grid =
[[124 128 139 141]
 [123 124 125 144]
 [134 133 136 127]
 [154 149 131 133]]
Give the top entry of the column that holds the smallest entry.
Answer: 124
Give the entry directly above 127.
Answer: 144
The bottom-left entry -> 154
Give the smallest entry in the last column.
Answer: 127
Give the last entry, reading row by row.
Answer: 133
The entry just left of 141 is 139
Give the entry directly above 149.
Answer: 133

Questions about the row below.
1) Find the minimum.
2) Find the entry just right of the largest entry.
[137 100 120 146 149 147 108 118 110 139 131 126 132 109 135 129]
1) 100
2) 147

Questions about the row below.
1) What is the second entry?
2) What is the 1st entry?
3) What is the first entry from the right?
[153 126 123 104 119]
1) 126
2) 153
3) 119

B =
array([[144, 121, 139, 140, 136, 147, 120, 144, 139, 143],
       [137, 120, 136, 133, 140, 133, 117, 136, 130, 134],
       [136, 124, 135, 137, 134, 139, 123, 140, 133, 139],
       [136, 125, 132, 113, 126, 135, 121, 116, 122, 115],
       [141, 117, 137, 134, 141, 134, 115, 136, 132, 138],
       [143, 118, 136, 137, 140, 136, 115, 137, 135, 140],
       [139, 122, 138, 134, 141, 132, 115, 133, 130, 136],
       [131, 123, 127, 125, 123, 133, 128, 135, 128, 129],
       [122, 125, 123, 123, 123, 121, 132, 136, 128, 133],
       [144, 120, 137, 141, 139, 142, 117, 141, 139, 144],
       [114, 141, 150, 116, 145, 123, 114, 120, 121, 125],
       [144, 117, 122, 115, 118, 140, 124, 118, 126, 115],
       [125, 123, 125, 122, 123, 123, 131, 136, 128, 131],
       [122, 119, 124, 118, 126, 115, 128, 132, 122, 128],
       [145, 120, 138, 141, 142, 139, 114, 139, 140, 144],
       [114, 142, 150, 115, 143, 123, 115, 120, 121, 125]])
The largest entry in the first row: 147
The first entry of the smallest entry's row: 136
The third entry on the diagonal from the top-right corner -> 140
The top-left entry is 144
Give the entry directly below the smallest entry.
A: 134
The fourth entry from the end, reading row by row: 115
The entry directly above the smallest entry is 137
Give the last entry, reading row by row.
A: 125
The entry just right of the smallest entry: 126
The third entry in reading order is 139
Give the smallest entry in the first row.
A: 120
Give the fifth entry, reading row by row.
A: 136
The 4th entry in reading order -> 140
The bottom entry of the column that holds the smallest entry is 115
The last entry of the smallest entry's row -> 115
The entry in the top-right corner is 143
The bottom-left entry -> 114
The entry directly above 119: 123
The entry just left of the smallest entry -> 132
The second entry from the end, reading row by row: 121

X =
[[136 141 123 139 141 134 124 119]
 [131 116 108 113 114 127 147 130]
 [100 104 121 103 108 101 111 130]]
Indices start at 0.
Give the entry just right of the largest entry.
130
The entry at row 2, column 0 -> 100
Give the entry in row 0 and column 1.
141
Give the entry directly below 114.
108
The entry at row 1, column 0 -> 131
The entry at row 0, column 2: 123
Give the entry in the top-left corner.
136
The entry in the bottom-right corner is 130
Give the entry just right of 101.
111
